One vector is turned by the same rotation once a step. Each row is the vector after some number of steps, and that number follows the row.
The counts run from 0 to 471.
[-35   4  -5 -14 -10   5  -7  11   5   2  -6  17  11  14   1   7   1  10
 -13  -7   0 -10  -5 -10  16  14  12  18  -7 -15  11   1 -10   3] | 127
[ -2  19  11 -16   9 -16   2  -7   0   0  20   8  21  14  -7   0  10   7
  -5 -14 -11   4  -5 -11  26   5  13   4  11   0  20   3  12  -8] | 317
[-15  28 -11  -8  -1  -9  10 -19  11   4  16  -7  28   8 -23   1  -4   3
   4  -8  10  -4  -1  -6   4 -10  -3 -14 -23   5  -4   0   0  -4] | 408
[-18   8 -12 -10   2  -3  -7  -9   7  17 -31  13   1  -7  -5  -8  10  -4
 -11 -10 -24  -1  -4  -7   8   9  20  -1  -5 -10   0 -23  -3  -7] | 265
[-29   1  16 -10   0  16  -9   7   5  10  -9  -2  -9  -9  -4   2 -10  11
  -7   2   5  -5 -15  13  15   4   7  18 -14  19  14  17 -14   5] | 342
[-20   2  -4 -16   1  17 -12 -12   8  -4   5 -12   7  16  -2 -28   6   6
  -6   3  10  -7  -9 -27 -13  -2   6 -22  -6   8 -13  -4  -8  -4] | 221
[-10  11  -7  -8  -1 -14  21  -2   7 -14  -5   0  20 -12   1   8   8   7
 -10 -15  11  -2 -17  -2 -20   2 -14  -9 -15  13  -4  14  10 -21] | 168
[  1  19   3   6 -21  -4  -4 -16  -1 -14 -24  -7  -3   3  -1   4  -9   6
   8  -4  -7   7 -14 -12   4  -9  -1  -9  14  26  15 -12   9 -23] | 467
[-13   3   7   5   7   4   3  -8  16  12  -9   2   9  11  11 -19 -16   5
 -10 -15 -12  -8 -22 -20 -14  -2  -9  -4 -18  25   3  11   0  -3] | 359
[  4   2  12  -9  -9  -7 -23 -16   8 -10 -10 -17   9  13   6  10 -11  10
  -5   8  -1  10  -2 -11  20 -27  -1  15   5  16  16   0  -8 -12] | 331
[  1  13  18 -25   1   6  -7  -3  -6  -9  16   0 -11  -9 -18 -10   2  10
   0   5  19   5  -7   8   7   5   4  -5   3  15   4  30  13 -18] | 14
[-21 -10 -21  -9  11  -2  18 -15   9  -1   6  14  24   2  13 -19  10  10
   0 -15  -4   5   3   1  -9   8   8 -21  -2  12   8   0 -12  -7] | 82
[  1   7  -6 -16 -17   0 -16  -4   7 -10   5   8   3   9  16   7 -17  12
 -12   1   3  -9  -3 -23   0  -1 -27  -4 -16  23   6  -8  -8  -1] | 138
[-11  15  -1   8  -4  18  -2 -10 -10   5 -24  -2   6   8 -10  -3  -6   5
  -5 -11 -18  11 -10 -16  28  -1  19  11   7   3   8   5   1 -20] | 41
[-32   4  -7 -14   0   9 -15   3  15   5  -3  12  14  13  -6  -1  -7   6
 -16 -17   2 -13  -7 -12  17   9  16  14  -1 -11   6 -12 -11   4] | 129
[-11   2 -20 -20   4 -23  11 -10  12   2   9  30  17   0  10  -8   4   7
  -1 -16  -6   1   5   0  -4  20   8 -19  -3   1   5  -3   9  -7] | 79
[ -2  16   7  -4  -2   7 -11 -17   0  -2  10 -13   1  25   8 -28  -3   4
  -5   6  -3  -1 -11 -34   0  -4   0 -15  -4  15  -9   5   4 -12] | 224
[-17  16  10 -11  -5 -19   5   2  -9  12  10   3   4  14   5   4  -2   7
 -10   6  -6   1 -15 -14  20   5  -3  19 -30   6   8  20   6  -1] | 122
[ -6  16  12 -11   6   0   3  -9  10   5  16 -17   8   1   2   5   5  10
   3   1   5   9   4  25  29  -2   8  -4   2  28  21   6  -8   1] | 103
[-13  30  10 -12  -4 -29   0   5   9  11  -8   6   0 -16  10   5  28   0
   6   3  -3  -2  -3  -3  10   8   3  -2 -12 -16 -13   4  -9  -2] | 398
[ -2  15  12  -2   7 -19   3 -14  25   4 -10  -3  14   2   4  -5   0   3
 -13 -23  -4  -4  -9  14 -21   0  -5  -5   3   9   2   6  16 -26] | 164
[-13 -14 -19 -18   3   1   2   5   3   2 -22  14 -17 -26   6 -17   1  -2
  -3  -2  13   5 -12   2   2   2  13  -4 -23   8  -6  16  -7  -4] | 66
[  1  15 -23 -12 -11  -7   9 -17   0  -2  -5  12  10  -1  -7   1 -17   0
   4  -4 -10   0  -3 -15   0  -1  -6 -24 -24  27  14 -11   7  -3] | 273
[  0   2  -6  -3   8  23  -4   0  13  -4  -9  18   7 -17  11 -15  10   5
 -18 -33  -7  -6  -3  -3  13   5  -2  -2  12   3   0   3 -25  -9] | 371
[-15  -9  -7 -27  -2  -7 -16  -2  20   4 -18  18   9  -1   7   3  -1  11
 -25  -8   2  -9  -2  -4 -21   3  -8   6 -18  -4   1  -4  -4  -6] | 353
[ 20  28   7  -5   4   0  -6  -7  27  -1   3  -2   0 -13  14   4  -6   2
   0 -14   2  -6   0  -2  11   3 -13 -23   4  30   2  -8  -4  -4] | 377
[-10 -12 -13 -25  18 -24   8  -6  -2  -8  13  -6  10  -7  18 -12  18   2
  -7   8  13  10  -9 -13   4   1   5  -7 -17   8 -12  13   2 -11] | 306
[-11   0   7 -20  -5  -3  -3  -7 -13   0   4   3 -15   0  10 -21  13  18
 -17   9   5   3 -13  -6 -21   6 -16  -1 -14   9 -11  16   3 -22] | 443
[ 12  36   5  -6  -8 -11  -2  -1  14  -8  -7   6  11  -9 -15   3  15  -9
  -2 -26  -6  -8  -9 -17  21 -11   5  -8   6  -8   4  -3  -2  -8] | 180
[ -2  13   3  -6   1 -15  17 -10  15  -5  -6  -2  20  -3  -1   3   5   7
 -15 -20   3   0 -12  10 -24  -3 -11  -7  -7  12   2  14  16 -27] | 166
[-23  21  -5   0 -15   5   3 -11   6  -6   0   5  15 -16  -5   5   7   8
  16   0  -2  -9   6  10   3   0 -11 -17  -4  15   8  -7 -34   4] | 188
[-18  11   9 -23   7   4 -20  -9  16   5 -18 -16   5  11  -5   0  12  11
 -11   5   5   3  -2  -4  -6   7  23  -5  13  -5  -5 -13  12 -17] | 25
[ -3   0  26  -8   0   1 -21 -18   1  -7   4   2  -8   1  -7 -33  -1   7
   5   0   3   5  -5   2   2  -9   7   2  23   8   1  22  -6 -22] | 10
[-27   9   3  -2  -9  15 -22 -12  13   7   1  -4  -7  12  15 -13  -9  12
  -2  15   9  -2  15  22   8  14   6   0   5   2  -9   3 -16 -11] | 432
[-10  12  -3 -23  -6 -18  -7  -4  13  -8   4 -14  10   1  14  27   1  10
   2  15  20  10  10  16  22   1   6   4  -4   9   9  -1   0  -7] | 107
[-28  -6 -14 -23  -3  13  -9 -13   6  -4   6   3  15  12  -2 -19  12  12
 -15   4   9  -5   7  -6 -17   4   3 -13  -9 -11 -10   1 -12 -13] | 218
[-26  21  -2   4 -16   5   1 -11  11  -6  -2  -1  13 -13  -5   4  -1   5
  20   0   4  -9   4   9   6  -2  -5 -18  -1  17   7  -9 -32   4] | 189
[-15  -7  11  10 -12   9 -15  -3   9 -11 -12  14  -2   3  12 -16 -22  10
  -5 -17   0  -5 -13   3   5  -3  -5  15  17  14  10  18 -14 -19] | 145
[-16  -3   2   7 -13  -6 -18  -7   4  -7  -4  20  -1   4  27 -10 -24  11
   2  -2  -7  -7 -10 -15   4   6 -19  11   6  16   0   2 -17 -11] | 142
[-13   1  -1   1 -15  -8 -19  -8   4  -7   0  18  -2   4  28  -5 -24  11
   1   1  -5  -8  -9 -19   4   8 -24   7   1  18  -1  -4 -15  -7] | 141
[  0 -11 -19 -11  -5 -13   3 -15  -2  -4 -20  18  -5 -13   2  -7 -17   4
  -6  -4   4  15   2  16   4  -5   2   6 -17   8   1  23   7 -28] | 62
[-10 -11 -19   4 -14   7  -6  -7   4 -17 -26  13  -1  -5   6 -18 -13  -9
  11  -9   0   5  -1  -8  18  -9  22  -8   7   6  10  11 -17 -10] | 281
